Each path below is one point turned by a fixed rotation once a step. After each direction that follows a path, write how fast that rotation turns it, in degrees per step (0 if it stays still).
Each turn is a multiple of 5 degrees from 10 to 175, or 0.
Each row of a path follows its step; steps can be skipped.
Rotation 1:
step 0: [9,7,4,-4,-6,-7,15,18,6,-3,-7,-11,15,8,-12,16,14,3,-3,-4,-14,2,8,-5,-3,-10,-13,-2,-1,-14,-12,24,-2,5,5,8,-10,-1,12,0,-21,9,10,9,-1,-17,12,-1,7,-10,20,-20,-14,8,-6,-9,16,-1,7,-5,-5,-7,0]
step 1: [10,-1,-13,-9,0,1,-5,-1,10,-1,-2,8,8,14,-4,-7,-3,-17,-8,-19,-6,-10,-6,4,-16,5,-5,23,25,10,3,8,-9,-4,-14,-11,11,8,-11,-4,3,-3,9,-2,-9,-21,15,10,4,-12,10,2,6,-6,1,23,2,-24,4,-6,-12,9,-5]
step 2: [12,-13,-10,3,-18,-13,9,-19,15,11,9,-4,-35,-3,-5,3,-3,-8,-8,-12,-2,-18,-10,-12,10,14,-3,11,6,-1,8,-5,-3,-5,-5,-16,-6,1,4,-5,6,-13,-12,-12,-2,16,12,-8,-9,-2,-12,8,7,-11,5,-1,-4,9,-1,1,5,-20,-4]
step 3: [-13,8,2,19,0,-10,-3,4,9,-4,4,19,-7,26,-4,3,-5,-1,7,15,-10,5,-9,-13,10,-10,-21,1,-4,-5,-1,-17,-2,-11,3,2,-17,-11,1,3,3,7,-6,-8,20,-2,-11,-18,-6,-3,-23,-21,-4,7,-4,-4,10,10,-1,7,-6,-3,16]
step 4: [0,5,-10,4,4,3,1,-11,4,4,3,-10,5,14,4,13,11,-9,0,12,5,17,-17,-4,9,-9,13,-16,10,21,-2,-15,-9,-3,15,6,7,-3,8,-4,-21,3,10,12,-13,-8,-19,-1,21,-2,13,-9,10,-2,-7,0,-6,-17,-1,4,-14,15,16]
step 5: [8,4,-6,-9,4,2,11,-10,-7,-10,1,-5,-6,-25,6,10,4,-10,-24,-17,-4,-5,2,8,3,-6,6,13,14,-5,-8,17,2,11,8,-1,-9,7,6,9,-11,20,-8,8,-5,4,3,3,5,1,10,-10,-3,-13,3,-29,11,-21,12,8,-10,-7,3]
step 6: [1,1,12,-10,-8,-10,0,6,18,-19,3,11,-5,8,-7,-7,-6,7,-7,-17,-3,-12,-4,12,-19,2,-5,5,18,-4,13,18,3,-9,-10,4,12,2,-13,21,-8,1,10,-12,18,-8,5,-14,15,0,-20,13,11,11,12,-8,9,-1,-5,3,-9,-1,-10]
step 7: [9,9,2,10,-28,-5,4,9,1,16,2,-19,-3,12,-22,4,-4,-4,6,-11,-3,-7,1,-9,8,11,-11,-1,-2,-8,7,-16,-12,-9,6,-12,17,-8,0,-16,-25,-3,14,-17,-4,-8,6,-2,-6,-4,3,8,-2,-9,-2,4,4,26,-13,2,-9,1,-5]
step 8: [-8,3,-22,18,-1,7,-6,-7,7,5,-8,7,5,9,-1,-1,4,-22,-6,0,3,6,-4,-12,9,-1,-19,9,-17,-15,-10,-4,-8,-2,-4,-16,-4,19,14,-14,14,3,-3,-2,-4,-13,-2,-8,-1,-6,-13,-2,-17,-10,-19,-8,8,-12,13,-12,-15,11,9]
step 9: [-4,-26,-14,-9,-2,8,7,-18,13,5,-10,4,-13,0,2,15,10,10,11,7,5,-3,-23,-17,-10,-8,11,-10,8,5,-4,-6,14,-2,-9,6,3,6,6,18,4,1,-2,5,4,-1,5,-7,5,-21,-10,-10,17,-7,-3,-1,-11,-23,6,8,-14,-5,8]
step 11: [-1,5,8,5,1,-10,-2,15,12,-20,10,-6,-3,17,-10,3,-12,-8,-12,-5,-5,3,2,0,3,8,-3,-4,2,11,-4,18,-14,-5,5,-2,-11,8,-15,-1,-10,-4,19,-10,2,-5,-8,-8,35,16,8,12,-4,6,-18,6,19,-9,14,4,6,1,8]
Directions:
[-2,2,1,-5,4,3,-4,-6,-1,2,-5,-5,-1,2,-1,4,1,1,-2,1,5,3,5,2,-3,-3,3,0,2,1,-2,0,1,-1,-2,2,-1,-1,-3,-1,2,1,-1,0,-2,0,1,-1,-4,5,-2,2,-2,1,-1,4,3,5,-1,-4,2,-3,-2] => 0
[4,2,4,1,2,0,3,1,3,1,0,1,3,-1,2,4,-1,2,-2,-2,-1,-1,-4,-1,-3,2,0,0,-1,6,-1,1,-4,5,-1,0,2,-1,-4,4,3,4,-3,-2,-1,2,2,-1,-1,-4,1,5,2,-4,1,-1,5,1,-3,-5,4,1,3] => 80
[-3,3,-1,0,1,-2,2,5,0,-1,0,-1,0,-4,0,-1,3,-4,-1,-5,3,-4,-2,1,-5,0,0,-2,0,-3,0,0,-1,-5,-4,-2,2,0,1,0,0,-2,0,1,4,-5,2,1,1,0,7,0,1,1,1,-1,5,5,1,-2,0,1,-6] => 60
[2,0,-2,5,-1,0,1,2,0,0,5,-3,-2,1,0,3,-3,2,0,1,0,0,1,1,-1,-5,2,1,2,0,-3,1,0,0,0,-3,-1,-2,-1,-4,1,1,5,6,-3,-2,0,0,-1,-2,0,2,-5,2,-5,2,3,-1,-1,0,2,10,0] => 100
[1,-2,1,-2,3,1,2,-1,4,-1,-1,-2,2,-5,2,5,5,3,2,0,-2,2,-2,-1,0,-2,0,3,0,0,5,0,1,-3,5,-3,2,4,2,2,4,7,1,0,-3,0,-1,4,1,-1,1,-5,-2,5,2,3,0,-1,1,-1,-2,0,-4] => 80
[-4,3,3,1,6,0,-1,0,-1,-2,3,-2,-3,-3,0,-1,-1,-2,4,2,0,0,2,-6,1,0,5,-1,0,-1,0,-4,-3,-2,1,0,-2,-4,2,0,4,-3,2,3,-1,5,0,-1,2,-4,-3,-4,7,-4,-2,0,5,-3,1,-3,-2,-1,-1] => 60
Rotation 2:
step 0: [6,15,19,5,21,12,-6,-3,-4,13,-4,-17,-7,9,9,3,-9,8,2,0,2,-11,6,-9,-9,13,-9,10,12,-5,20,-9,10,17,15,2,-15,9,12,6,-6,8,-3,5,-2,8,-15,-6,2,-20,7,-13,5,9,12,7,-1,-9,12,1,-13,1,5]
step 1: [-1,7,9,0,-4,2,-5,-16,-19,10,9,4,0,21,15,8,-15,-4,-13,-17,-14,9,-4,12,8,-6,15,15,14,3,-10,3,11,3,1,15,-8,4,17,1,-7,-18,14,-8,9,-17,-11,12,1,-15,4,-10,-5,-10,0,-3,0,4,5,2,-7,-11,1]
step 2: [0,3,-3,1,5,-10,7,-17,-4,14,-12,24,13,25,11,-6,-14,8,-14,2,21,7,1,-14,1,-8,1,-2,6,10,-9,-14,11,-16,2,-4,2,-14,17,-5,-3,0,-6,9,4,13,-5,3,4,-11,-6,-8,16,11,-9,0,7,-1,21,-7,-3,7,-2]
step 3: [6,-2,8,-2,-8,3,1,5,-5,-7,1,10,-13,25,6,14,-10,7,-7,-8,12,-4,-3,-32,-4,-12,-10,9,8,8,5,-6,0,23,-24,-5,16,1,12,4,6,-17,6,18,4,6,-2,-5,1,4,3,-4,-4,4,-4,-18,-9,2,-13,-3,0,2,9]
step 4: [2,2,2,9,4,-7,5,9,-8,17,-8,4,-9,14,-7,-12,-14,14,-5,-6,3,-8,3,4,-6,9,-1,-1,24,11,-4,4,-7,18,19,-16,0,20,17,-14,-6,13,-13,10,21,7,-2,-11,9,-2,10,-14,-6,-1,3,-9,-8,-12,-12,0,-4,-5,-3]
step 5: [3,-4,20,1,17,7,-1,-6,-20,21,8,-2,4,3,-12,-12,-12,-6,-1,-5,4,12,-5,-8,0,-4,-3,28,15,-9,0,-7,4,2,3,7,-5,-5,10,-10,0,4,16,-2,18,-21,-3,3,8,14,14,-1,-2,11,-4,-12,-3,20,-5,-8,7,-6,-8]
step 6: [-6,-11,-8,9,9,-1,-22,9,8,7,-10,5,19,14,12,-20,-6,6,-10,8,16,-6,-2,-3,-4,-2,6,16,14,-11,6,-8,12,7,1,12,8,-15,18,6,-22,-6,0,-5,-2,13,-1,-5,9,-6,26,-7,3,-1,-5,8,9,3,5,-6,-1,-5,-8]
step 7: [-4,17,-12,-11,-15,3,11,10,2,-1,10,19,10,5,-2,-2,-1,-10,-18,-18,9,-2,-2,-19,2,-3,-6,6,15,-5,12,-10,1,11,11,5,3,-5,12,1,-1,-21,7,14,-3,-8,-17,12,-4,2,19,9,10,-13,-2,-17,-4,-8,-3,3,-11,-11,-2]
step 8: [12,20,-9,-11,17,4,0,18,-5,-9,-14,17,-7,11,-7,2,-16,16,11,-6,11,6,3,-5,-3,14,12,-2,19,2,1,-9,-1,10,2,-9,4,4,6,-14,-5,-4,-14,-4,4,-3,0,20,24,-1,5,-1,5,2,-12,-3,-8,-15,12,0,13,3,-7]
step 10: [3,3,-12,-12,9,5,5,8,-7,6,0,21,-2,11,-12,-16,-8,7,-9,-11,-2,-20,-8,10,-5,0,3,24,11,-7,13,8,5,4,3,-5,-17,-5,4,2,-10,0,1,0,5,14,9,-25,5,-3,6,-13,8,-10,-13,5,21,11,1,-4,7,17,-1]
step 11: [2,25,9,13,-4,12,14,-7,-3,-3,3,1,2,4,-18,6,9,-2,-5,-16,-4,5,18,-13,0,-10,-3,21,22,-10,11,-16,3,-8,0,6,16,7,9,10,0,-1,-4,-9,-4,5,-10,-6,8,7,24,-8,9,-8,1,-4,14,9,2,10,-6,2,3]
Directions:
[-1,-2,4,-1,3,-3,2,2,-1,2,3,-1,0,2,3,-5,2,-4,1,-2,0,-4,1,1,4,-5,4,-1,-1,-4,-1,-1,-1,-4,0,6,-4,0,-1,-3,-6,-1,0,2,-1,-1,0,1,1,-4,-1,-6,-4,2,-2,1,1,3,0,2,4,3,-1] => 85
[4,2,-1,-1,2,-4,1,-3,2,-5,-2,2,-3,3,-2,-1,1,2,0,-1,3,4,-2,1,3,-3,3,-2,-2,6,1,0,-3,-1,1,-5,-2,-3,1,2,-1,-7,4,3,-1,0,-3,3,-1,1,-2,-4,-1,-2,2,2,-4,-2,1,-3,3,3,-1] => 60
[2,-1,4,-1,-3,4,7,3,4,-3,-3,1,0,1,-1,0,-1,-2,2,4,-1,-2,0,-5,2,-5,1,-1,1,-2,-4,0,-5,2,0,0,-3,-1,0,3,-1,1,-2,1,1,6,-2,3,1,-1,4,3,0,-4,1,-2,4,0,1,-3,-2,-1,5] => 90
[3,2,-1,-1,-3,0,1,2,0,1,-1,2,5,5,1,2,2,-3,4,2,2,-5,1,2,0,-1,1,-3,0,5,2,-4,2,3,-3,-3,2,0,-2,-1,-1,-1,-4,3,2,-2,-1,2,5,0,-7,5,0,0,-1,-1,-3,5,-2,2,-4,1,-4] => 70
[1,-5,0,0,3,1,3,3,-3,1,0,-2,-3,-3,-2,-1,-2,-4,-1,-3,1,-1,-4,-3,3,7,-4,3,0,0,1,0,0,0,-2,-2,-4,1,1,3,1,-4,3,4,-1,1,-1,4,-2,-2,-4,5,5,4,1,0,2,3,-1,1,-1,3,0] => 155
Rotation 3:
step 0: [-12,-7,8,12,-4,8,-18,1,-11,-2,-8,-2,-18,3,-13,4,-8,1,-6,3,8,-3,14,5,14,5,-14,15,-8,-3,9,-1,-7,0,-4,0,-3,11,1,17,22,-8,18,1,-19,11,1,-11,16,6,1,7,20,-4,-6,6,-20,13,0,7,-19,0,4]
step 1: [10,-13,-6,-6,16,-3,-4,-11,4,3,14,-15,7,0,-16,4,2,9,7,-1,7,4,12,10,4,-21,9,-14,14,-22,-2,9,17,0,10,-7,4,1,-2,5,-4,-7,2,-9,-4,-5,-7,8,-2,-10,-2,27,3,7,11,-14,-17,-13,3,-9,-12,-17,13]
step 2: [-4,-20,-4,-11,-17,6,2,7,-4,3,-6,-28,6,-1,7,-5,-8,-2,8,-8,-20,-5,11,-22,10,2,2,-8,-12,-3,-8,17,4,-2,-9,6,-13,2,2,-10,2,-15,9,13,4,0,22,-14,1,-7,-1,-8,11,-15,2,0,15,-2,0,-10,-5,-6,15]
step 3: [11,-1,-13,15,10,23,-2,-2,10,26,-5,8,-14,-1,1,3,-16,7,-6,6,4,-6,7,-6,-2,16,-14,-1,13,0,-7,11,-4,-14,-7,6,0,-9,9,5,7,-5,-12,-1,-8,-15,9,13,10,-4,-13,1,-12,2,2,-3,-13,6,12,0,20,-3,21]
step 4: [-3,-1,1,15,-6,-8,13,-3,12,-15,4,-9,1,14,9,-5,10,1,12,-20,4,2,21,-1,-3,-4,-20,-6,11,11,-6,4,8,15,-5,-3,11,2,21,8,21,-16,-2,2,-20,-7,-13,-3,15,-1,-2,0,4,2,8,-2,10,-5,13,8,-15,10,-12]
step 6: [-5,8,0,-9,-20,14,9,28,-16,3,13,-6,10,-24,11,-6,-12,17,-5,-21,12,-9,-2,0,8,-8,-1,0,11,-4,-15,-3,-11,-7,9,-5,-6,-8,11,-3,-15,-9,-8,10,-20,4,4,-10,-5,-7,8,-7,0,4,4,-12,-2,1,11,7,6,3,-3]
step 7: [3,-14,6,28,-3,-11,-4,-9,-5,4,7,8,-11,-22,-4,4,-6,-1,2,3,8,-5,2,0,-7,5,24,0,-1,4,-2,-9,13,1,-14,2,3,-1,13,8,0,-16,-6,2,6,-14,-3,11,-2,-14,-17,-19,1,-15,-16,0,-5,10,17,-12,7,0,-20]
step 8: [1,9,-6,6,-3,-9,0,3,-1,-3,-2,2,6,8,9,-7,-16,9,9,2,18,-10,-6,11,8,-18,12,9,10,23,-4,16,1,13,-1,-1,-12,5,7,15,14,19,19,-3,-3,6,-5,2,4,0,11,7,2,1,-7,11,1,27,16,8,-19,1,13]
step 9: [-8,-8,-11,-17,7,6,-3,2,-3,-8,4,6,-13,6,11,9,6,14,-11,0,1,-7,-3,9,-8,-10,26,-13,10,-22,-13,-10,-4,-5,0,-4,6,-15,-7,5,17,2,-7,6,-4,13,-3,-2,-1,-24,-12,10,-13,-4,-1,11,12,-12,-1,-13,-18,-9,-4]
step 10: [9,-22,-4,-3,-30,-2,3,-7,-7,-12,20,1,0,-11,4,-1,4,13,1,10,-7,-1,-3,-8,-1,8,0,-5,-8,7,-17,18,7,-15,-19,5,-4,15,0,-8,0,5,-9,2,-6,12,2,0,-21,-11,6,8,3,-6,2,-4,9,20,-8,21,10,-2,3]
step 11: [7,-2,-6,17,18,-1,5,-23,0,2,5,-5,-8,6,20,0,1,11,3,9,27,-11,-10,0,-2,11,-4,0,1,-7,6,7,-30,-12,4,1,14,6,-9,-6,8,7,4,18,-6,-1,0,10,5,-5,-6,-21,17,-11,-6,0,-10,0,8,-6,5,1,4]
Directions:
[1,2,0,2,0,2,-3,-2,3,-4,-3,-2,1,2,-3,-2,-2,0,0,-2,-1,0,0,1,1,-6,-1,0,1,-4,-2,-4,-3,1,-1,-2,0,2,2,0,-1,0,-4,-3,3,3,-5,1,3,-3,0,4,1,5,-3,3,4,0,-5,3,-7,-3,1] => 90
[2,-4,4,1,0,4,2,-2,2,1,-1,1,0,-5,2,-4,-2,2,-3,-1,0,-5,2,-6,-3,2,4,1,1,0,-1,2,-3,0,4,1,-3,3,-1,-4,-5,-3,0,1,0,1,0,0,-3,0,1,1,1,1,-6,-4,5,-2,-3,0,4,1,1] => 90
[1,-2,-3,-1,0,2,3,-1,2,2,2,-6,1,5,-1,0,1,-2,2,-3,-1,2,-3,-1,-2,1,-2,1,5,-5,-1,3,-4,-3,0,6,-1,3,0,0,4,-2,3,1,2,-4,-4,-2,-1,1,-3,2,-1,-4,0,3,-2,0,-4,3,4,0,1] => 40
[-3,2,0,3,0,2,3,-3,2,0,2,2,0,4,2,4,-2,2,3,-1,1,-1,3,-2,2,4,2,-2,3,2,1,-4,2,-4,3,-1,-2,4,-1,6,1,-3,6,-4,4,5,-2,0,4,2,-1,-2,0,4,0,0,1,1,0,-1,1,1,-1] => 90
[-1,-6,3,-2,-1,2,-1,2,6,-2,-1,4,0,-6,-2,4,2,3,0,-3,-1,3,1,3,-2,-2,0,-5,2,-1,4,-1,1,-2,-3,-3,0,0,5,-1,0,2,1,-2,-5,0,-4,-1,-1,0,-3,2,0,2,2,1,-1,-2,1,-1,5,1,-2] => 125
